In the rows, zero is written as 128.
Each path is a new rotation, seen through one point. The rows after it are directions, each followed by how far the rotation turns it, in degrees per step (0 if it stays put).
Each turn is a multiple of 5 degrees from 10 to 175, or 0.
Each row of a path follows its step; steps can be skipped.

step 0: [134 131 129 130 130 125 127 127 116 119 134 131 126 130 128 129 134 130
 132 116 137 135 128 125 131 135 123 124 141]
step 1: [137 132 128 127 140 130 126 126 120 137 127 132 135 125 123 125 122 129
 128 130 134 138 135 121 123 130 120 125 138]
step 2: [145 136 129 128 136 128 126 132 126 134 126 123 121 135 128 123 140 126
 126 121 129 131 131 125 130 135 124 122 129]
step 3: [136 129 128 132 132 138 133 123 120 138 125 139 128 129 134 127 132 123
 125 125 126 121 132 127 121 129 127 116 136]
step 4: [141 138 125 132 132 126 133 125 135 135 122 130 114 129 133 132 123 131
 121 129 126 122 134 123 125 129 127 129 130]
step 5: [135 126 125 136 134 131 124 127 120 126 128 132 117 134 139 134 134 128
 132 128 128 115 130 127 132 123 133 130 137]
step 6: [128 129 121 137 131 126 124 129 123 129 119 132 120 114 126 130 122 130
 131 133 124 123 137 122 125 132 134 132 138]
step 7: [135 128 124 131 134 126 124 133 123 124 123 117 123 122 132 136 129 128
 134 119 126 122 120 118 130 131 125 137 134]
step 8: [128 125 131 131 147 131 121 132 125 123 122 128 133 117 128 124 125 127
 135 123 123 122 127 126 122 126 132 122 133]
step 9: [136 129 121 124 135 126 122 130 138 126 130 123 127 118 124 129 133 134
 128 119 121 123 129 125 117 137 124 127 127]
step 10: [132 128 129 126 135 126 126 120 126 120 136 124 131 125 132 128 131 121
 126 117 131 116 131 129 114 121 127 124 132]
[130 126 128 127 127 127 129 129 134 130 128 128 130 127 131 127 130 126
 127 127 126 127 130 127 128 125 126 123 127] => 55

step 0: [121 130 132 136 134 123 130 123 124 122 137 130 129 136 127 135 122 124
 132 129 117 125 132 128 125 124 127 122 128]
step 1: [125 121 132 135 132 126 136 123 129 117 132 124 127 133 130 121 126 130
 129 126 121 130 139 126 119 130 125 130 133]
step 2: [124 129 136 135 138 139 131 126 130 118 130 129 131 134 125 124 126 124
 127 127 122 121 130 121 126 134 125 120 126]
step 3: [126 131 122 137 134 122 137 126 127 124 127 131 130 134 128 129 123 127
 130 129 113 121 132 122 124 126 123 125 124]
step 4: [123 127 134 136 128 120 135 127 127 115 131 125 132 136 128 123 131 123
 123 123 119 134 132 126 124 132 126 126 127]
step 5: [125 135 133 133 140 131 132 134 129 117 132 127 121 134 126 119 122 131
 129 126 122 127 130 122 126 129 126 122 127]
step 6: [127 132 130 137 129 127 137 130 122 119 123 131 130 136 132 129 118 122
 128 128 124 120 130 125 118 126 124 124 130]
step 7: [129 128 133 130 132 122 132 131 130 123 126 125 135 137 130 117 125 125
 126 126 117 131 129 121 118 134 126 130 123]
step 8: [129 138 129 129 135 131 135 135 126 116 123 129 129 134 123 121 130 124
 129 125 119 130 128 124 128 126 130 118 130]
step 9: [125 138 131 131 128 122 129 132 126 122 129 132 128 137 127 131 115 127
 127 124 118 130 128 128 117 125 124 124 131]
step 10: [130 125 136 125 132 128 137 133 124 118 123 127 131 138 133 121 123 127
 130 126 123 135 132 125 119 129 127 134 131]
[128 129 125 130 121 126 126 127 128 127 129 128 129 127 128 128 126 127
 126 128 126 128 131 127 125 128 127 131 131] => 125
[126 130 127 127 128 124 128 129 129 126 129 129 127 128 125 131 129 129
 127 125 125 133 128 130 133 126 128 128 128] => 80

step 0: [135 133 126 123 131 129 127 128 142 122 131 124 130 127 124 128 125 125
 119 120 131 118 126 132 121 134 125 130 132]
step 1: [128 124 123 128 121 128 124 125 138 128 136 123 141 121 132 131 134 129
 127 129 132 131 133 129 132 134 124 119 131]
step 2: [123 121 128 120 129 126 127 133 121 127 125 127 125 119 135 134 130 130
 130 122 129 125 136 135 131 132 132 118 138]
step 3: [120 135 130 126 129 137 126 123 121 121 123 123 129 131 120 131 129 129
 127 126 127 120 136 131 119 135 130 123 132]
step 4: [128 124 122 128 123 133 117 123 128 130 127 128 130 131 126 136 131 133
 126 132 129 129 128 127 116 124 114 124 130]
step 5: [127 129 116 123 132 125 131 135 132 128 131 132 122 130 133 126 131 121
 128 123 128 130 129 134 121 125 117 124 138]
step 6: [127 128 119 129 130 138 135 130 127 123 134 118 133 128 127 118 127 123
 135 131 126 134 129 130 124 135 130 121 132]
step 7: [129 116 120 126 125 134 120 130 115 128 134 119 122 125 128 131 122 130
 126 130 132 130 126 128 126 130 131 128 125]
step 8: [126 134 121 119 126 128 126 134 127 126 131 126 120 135 122 131 127 130
 122 125 134 126 134 139 129 132 126 138 125]
step 9: [137 131 123 126 119 132 126 132 138 127 127 124 134 129 117 128 133 131
 140 132 129 128 131 136 128 128 124 128 127]
step 10: [133 121 129 125 121 123 122 131 128 130 137 125 129 121 128 126 126 121
 135 118 127 124 130 134 124 118 130 121 130]
[127 128 131 127 126 126 127 128 131 128 127 128 132 123 126 130 129 129
 127 126 129 125 130 132 129 127 131 128 126] => 40

step 0: [124 128 134 129 121 129 129 128 121 138 124 113 120 131 131 135 129 123
 127 125 129 124 130 127 120 125 125 134 127]
step 1: [128 122 133 125 123 124 134 122 133 127 129 115 125 129 136 132 129 120
 126 132 119 127 132 129 136 128 136 130 121]
step 2: [118 117 133 129 121 132 137 127 128 132 117 130 123 133 126 131 125 127
 125 120 126 123 127 128 129 135 132 128 120]
step 3: [124 133 131 129 130 131 137 129 119 138 122 118 126 124 136 137 127 122
 125 123 130 123 128 129 133 123 130 129 126]
step 4: [130 121 129 126 127 127 139 119 131 122 127 126 129 123 137 136 126 127
 131 126 128 125 130 122 140 128 134 129 119]
step 5: [128 122 130 132 125 134 136 129 116 127 116 128 125 132 128 128 124 134
 128 117 133 123 133 122 131 131 131 128 121]
step 6: [134 136 135 131 129 139 134 125 119 130 127 118 130 127 132 134 127 121
 133 126 134 130 130 126 133 122 133 132 124]
step 7: [129 123 132 131 119 133 131 122 131 120 131 124 125 125 134 127 123 127
 139 126 130 130 133 118 133 134 130 133 118]
step 8: [130 127 130 137 122 137 131 134 119 130 121 120 125 130 127 118 120 124
 126 127 130 125 135 124 125 133 132 128 120]
step 9: [128 131 130 132 124 140 132 125 129 131 126 121 129 122 129 131 128 110
 134 134 130 129 128 131 129 128 133 136 122]
step 10: [122 119 120 134 123 130 127 125 132 127 122 120 122 123 134 128 126 123
 133 128 128 127 132 121 131 137 123 133 118]
[131 129 131 125 128 126 128 129 128 128 128 128 127 125 129 127 130 126
 130 131 129 128 129 133 131 125 128 131 127] => 130
[130 128 129 129 127 131 126 127 126 126 133 129 127 130 128 126 126 129
 132 127 129 128 131 126 125 123 130 129 128] => 40

step 0: [132 129 125 123 121 131 137 128 127 129 141 138 119 128 129 129 131 125
 127 122 117 124 128 122 133 133 134 134 130]
step 1: [136 132 129 125 136 134 127 129 128 124 129 123 132 123 122 124 129 131
 122 140 140 129 136 128 135 130 127 136 124]
step 2: [119 138 125 127 127 129 123 135 132 123 116 132 133 124 136 131 123 121
 132 122 133 127 124 129 130 128 122 121 133]
step 3: [126 133 139 129 116 125 131 118 123 137 128 130 127 128 130 124 128 129
 129 132 118 131 121 135 120 129 129 133 129]
step 4: [128 120 121 130 128 129 141 121 124 124 126 121 124 131 125 125 130 133
 129 122 131 126 128 117 139 126 130 137 127]
step 5: [137 123 127 126 127 132 124 136 126 116 128 137 130 127 132 122 125 124
 130 129 133 125 138 139 133 131 135 124 128]
step 6: [124 134 128 124 122 130 123 134 134 136 128 133 126 131 134 136 129 123
 118 135 131 137 118 126 133 134 122 131 127]
step 7: [121 136 140 137 129 123 127 126 128 125 122 119 133 127 119 118 127 132
 129 129 122 126 126 121 129 131 128 133 134]
step 8: [133 121 126 125 122 123 138 124 123 125 116 121 127 127 130 134 132 129
 130 118 129 129 129 139 131 122 130 121 128]
step 9: [130 119 125 130 128 130 125 127 123 137 134 140 124 128 141 121 133 124
 123 128 123 127 132 124 133 134 136 128 129]
step 10: [125 123 129 130 132 131 124 138 132 127 127 124 129 132 116 128 122 128
 127 138 133 131 124 128 134 131 128 137 115]
[130 132 129 126 133 127 128 131 129 126 127 132 129 129 128 128 127 128
 127 131 127 132 127 127 130 128 126 128 126] => 80
[127 127 128 125 123 127 128 130 132 128 127 131 126 125 127 128 128 129
 130 126 127 132 131 129 127 126 129 126 128] => 125
[126 129 127 127 128 128 129 132 124 126 129 128 128 128 128 131 125 129
 129 126 126 126 126 134 129 129 129 125 130] => 125

step 0: [134 136 130 130 131 130 117 124 136 129 130 123 136 137 129 118 127 127
 137 130 132 125 133 128 132 129 133 133 121]
step 1: [126 129 121 126 128 129 125 120 135 133 127 121 135 130 138 126 126 119
 121 127 123 119 123 129 136 131 134 123 124]
step 2: [136 133 128 116 135 137 128 133 132 138 127 123 133 129 133 129 130 125
 118 131 132 124 135 134 130 126 126 132 128]
step 3: [129 128 123 123 124 129 123 130 138 129 123 116 129 129 124 127 132 129
 134 137 137 116 129 130 125 133 133 132 126]
step 4: [127 125 122 118 132 130 121 126 139 122 127 124 125 132 140 126 121 118
 130 134 128 125 121 123 126 123 126 130 128]
step 5: [137 129 130 114 131 125 124 131 140 129 131 134 135 130 127 125 126 123
 129 130 127 130 126 136 136 129 133 136 124]
step 6: [133 129 129 121 127 121 121 127 130 134 129 115 130 125 126 130 132 125
 126 131 117 117 122 128 127 127 138 133 128]
step 7: [128 135 129 118 130 132 118 123 132 125 125 119 133 125 131 126 124 129
 121 140 127 132 130 129 130 119 126 129 136]
step 8: [127 137 127 121 127 128 125 131 136 120 125 123 137 128 129 125 126 123
 130 134 128 130 127 137 125 144 131 133 130]
step 9: [123 127 131 124 139 123 122 131 135 127 133 116 130 133 132 127 126 123
 128 128 121 123 121 138 121 125 125 129 123]
step 10: [123 131 133 119 132 124 115 129 134 135 123 128 129 127 125 113 127 128
 125 129 127 124 130 131 137 127 123 132 130]
[127 127 124 132 125 126 129 128 128 127 129 124 128 126 130 130 128 129
 127 126 126 126 124 128 128 129 128 132 126] => 140
[128 126 129 130 129 125 124 127 125 127 130 126 128 128 128 127 125 129
 129 130 131 123 128 127 128 126 129 124 128] => 120

step 0: [126 133 129 129 127 131 125 131 123 126 123 131 139 119 130 128 126 119
 137 127 125 125 130 123 118 118 127 122 122]
step 1: [132 131 128 121 134 126 129 133 114 127 127 132 134 131 128 131 128 127
 129 126 130 133 136 133 130 139 116 128 122]
step 2: [124 116 127 135 134 121 134 126 131 128 116 125 127 130 126 121 130 134
 118 126 128 128 134 128 127 133 124 133 126]
step 3: [121 123 128 127 131 126 128 129 131 129 127 122 139 121 134 134 126 127
 129 131 129 125 134 119 124 112 132 127 131]
step 4: [131 135 126 126 134 131 124 126 115 124 138 133 136 129 130 133 126 132
 126 127 131 131 126 129 123 122 115 125 127]
step 5: [133 129 130 136 133 127 126 124 132 120 119 135 128 130 122 125 139 128
 124 126 134 128 132 129 123 137 119 133 127]
step 6: [126 122 130 126 131 124 128 126 135 128 123 121 135 126 135 139 134 126
 124 127 121 122 135 125 126 129 137 136 122]
step 7: [125 123 126 126 127 125 128 123 119 133 133 133 130 138 134 138 122 130
 126 123 128 125 126 129 124 114 124 124 124]
step 8: [138 126 122 133 131 131 129 124 132 123 129 137 130 135 124 129 133 128
 127 134 138 128 134 128 127 127 119 119 135]
step 9: [132 126 125 131 128 129 125 127 136 120 132 121 128 119 126 135 135 140
 127 132 123 120 134 128 123 136 130 133 126]
step 10: [121 123 137 131 124 125 123 122 130 128 130 132 122 126 132 141 124 128
 133 122 128 126 124 130 128 121 127 133 116]
[126 128 129 131 125 123 128 127 131 124 126 125 131 128 129 129 127 129
 127 126 126 128 127 130 133 127 129 128 129] => 100
[130 129 126 129 125 127 130 130 131 130 125 127 127 128 127 127 131 129
 124 134 128 128 127 126 129 128 125 129 125] => 110

step 0: [126 134 129 128 134 134 130 134 134 141 135 129 127 134 128 135 124 130
 128 129 135 126 127 128 138 123 133 118 122]
step 1: [128 126 131 128 133 132 123 122 120 138 124 139 130 128 123 127 122 123
 129 128 136 132 127 122 117 123 129 123 135]
step 2: [130 120 126 131 136 140 127 129 131 136 125 122 138 131 129 133 131 119
 127 124 118 122 130 129 126 127 136 127 131]
step 3: [136 130 125 124 121 132 125 134 123 135 129 126 132 133 124 138 124 135
 127 119 132 127 134 129 116 133 127 132 124]
step 4: [127 134 130 131 132 129 120 125 128 136 131 124 122 124 131 127 130 119
 132 123 137 119 134 131 130 140 130 134 134]
step 5: [137 127 138 131 129 138 130 116 123 118 129 122 125 130 123 137 123 129
 131 125 131 129 131 128 130 132 132 122 130]
step 6: [121 137 129 140 124 125 131 126 125 131 131 115 130 124 132 137 125 122
 126 122 133 129 126 131 123 117 129 128 127]
step 7: [122 123 128 125 125 125 110 122 123 125 131 124 132 134 128 134 125 120
 138 128 127 132 131 123 128 128 122 127 123]
step 8: [132 120 123 125 136 126 126 132 127 123 130 117 115 126 136 129 117 124
 125 125 123 126 132 128 124 123 129 129 131]
step 9: [127 127 131 131 123 133 114 138 120 120 124 123 126 120 130 132 134 139
 125 130 129 126 131 130 128 125 123 126 132]
step 10: [135 133 136 133 122 123 120 122 139 123 128 124 124 130 130 117 130 125
 129 127 125 122 132 130 121 122 122 131 127]
[126 128 130 130 126 130 129 128 129 126 125 124 135 128 129 126 128 132
 128 127 127 128 129 129 126 126 130 128 130] => 100
[127 124 127 125 130 128 125 131 126 129 126 129 129 128 133 128 129 127
 124 128 125 130 129 127 124 128 128 127 126] => 60
[131 130 126 127 127 129 124 125 129 127 126 129 129 130 127 129 127 132
 129 126 126 129 126 127 129 130 127 123 126] => 160

step 0: [122 134 129 126 121 130 124 122 127 132 126 124 133 125 131 127 121 126
 130 134 134 124 120 127 121 145 139 136 125]
step 1: [130 134 125 124 127 128 128 119 136 132 138 127 130 136 142 130 136 127
 128 130 133 124 132 129 136 132 133 118 120]
step 2: [126 129 123 123 132 128 127 132 138 139 125 132 122 133 125 118 120 123
 135 139 123 126 126 131 125 133 122 120 123]
step 3: [129 125 125 135 125 127 115 112 131 119 123 132 138 128 126 121 127 120
 129 128 127 127 123 130 131 129 125 122 124]
step 4: [130 123 122 132 126 134 114 130 130 140 127 125 124 124 132 125 139 129
 133 135 121 127 125 125 140 123 129 131 129]
step 5: [126 130 130 125 129 133 124 123 133 135 123 134 128 109 126 123 129 124
 131 128 140 121 128 124 119 123 128 130 123]
step 6: [128 125 124 127 135 135 128 125 125 127 129 136 132 127 146 130 137 121
 126 128 132 128 130 134 130 123 115 126 132]
step 7: [120 123 132 135 122 126 126 137 121 137 122 139 123 123 130 132 124 124
 129 134 126 119 123 129 128 137 119 130 130]
step 8: [128 131 134 134 125 128 127 124 125 125 129 127 140 115 127 132 137 127
 122 128 134 124 130 132 132 139 129 116 132]
step 9: [131 124 128 128 125 132 133 141 125 137 122 121 123 128 137 125 139 124
 130 134 131 139 128 130 128 135 131 120 125]
step 10: [128 121 128 127 131 118 127 127 133 132 119 137 136 127 126 129 128 129
 123 127 135 133 132 128 117 140 129 128 116]
[130 127 130 134 128 128 127 128 127 125 127 126 128 127 125 127 126 127
 129 129 125 126 127 128 130 130 127 125 132] => 80
[129 129 125 126 132 130 127 129 128 130 129 126 130 127 129 128 128 131
 127 130 124 130 131 130 130 130 126 129 131] => 155
[133 127 127 129 130 128 131 128 130 129 128 130 126 129 130 125 127 127
 130 126 130 130 131 130 123 127 126 126 130] => 95
[129 132 125 129 128 131 130 124 125 125 127 130 129 129 127 128 129 126
 127 128 132 131 128 127 132 129 129 128 130] => 140
[128 126 128 130 129 131 126 127 131 131 126 128 128 127 129 128 130 126
 128 129 131 126 127 134 129 132 127 128 125] => 0
[128 128 123 126 129 127 126 126 128 127 123 128 128 130 126 128 129 129
 133 128 126 126 131 128 128 126 131 126 126] => 40

step 0: [136 128 120 129 121 128 130 133 122 121 127 135 111 123 130 134 132 126
 125 138 128 132 128 130 129 121 135 127 120]
step 1: [127 137 120 132 134 133 140 121 133 124 122 125 134 128 125 133 130 116
 128 126 123 140 125 131 132 130 124 120 124]
step 2: [133 133 127 132 125 117 130 130 133 126 123 136 143 120 122 124 129 130
 134 123 124 115 125 125 125 137 129 128 128]
step 3: [136 121 127 132 117 129 126 135 125 135 133 134 121 133 123 131 124 134
 140 119 127 126 139 134 132 123 129 125 127]
step 4: [138 130 131 122 130 138 139 125 133 128 130 119 125 126 127 138 130 129
 124 134 137 128 134 137 126 126 116 129 131]
step 5: [133 137 124 128 119 123 131 119 133 121 138 136 131 128 132 123 130 115
 122 131 134 127 124 123 129 131 128 137 133]
step 6: [122 131 127 123 122 135 125 117 123 132 119 137 129 137 119 127 132 127
 142 118 128 130 128 121 129 129 134 128 133]
step 7: [137 128 137 122 124 131 132 136 120 126 113 127 128 129 123 123 126 137
 125 129 124 123 124 131 127 120 118 133 126]
step 8: [127 126 116 131 122 129 124 132 132 115 131 134 120 125 133 130 122 123
 119 122 124 132 132 136 122 122 118 132 126]
step 9: [132 133 122 123 133 121 125 122 134 129 120 133 130 129 127 142 131 123
 134 129 134 141 128 125 118 137 129 125 125]
step 10: [132 136 127 131 122 123 139 132 125 126 118 134 132 133 129 124 129 132
 131 132 134 119 128 125 139 131 136 125 114]
[125 135 131 129 127 125 127 130 130 129 127 129 129 130 128 128 128 128
 130 126 130 127 129 125 127 126 129 126 129] => 95
[129 131 128 129 129 133 132 128 128 130 128 127 126 128 129 124 125 129
 125 127 129 128 126 128 126 126 127 125 125] => 110
[125 125 125 131 127 127 130 129 125 127 129 129 125 129 125 126 124 123
 129 128 130 128 131 127 128 127 128 127 129] => 140
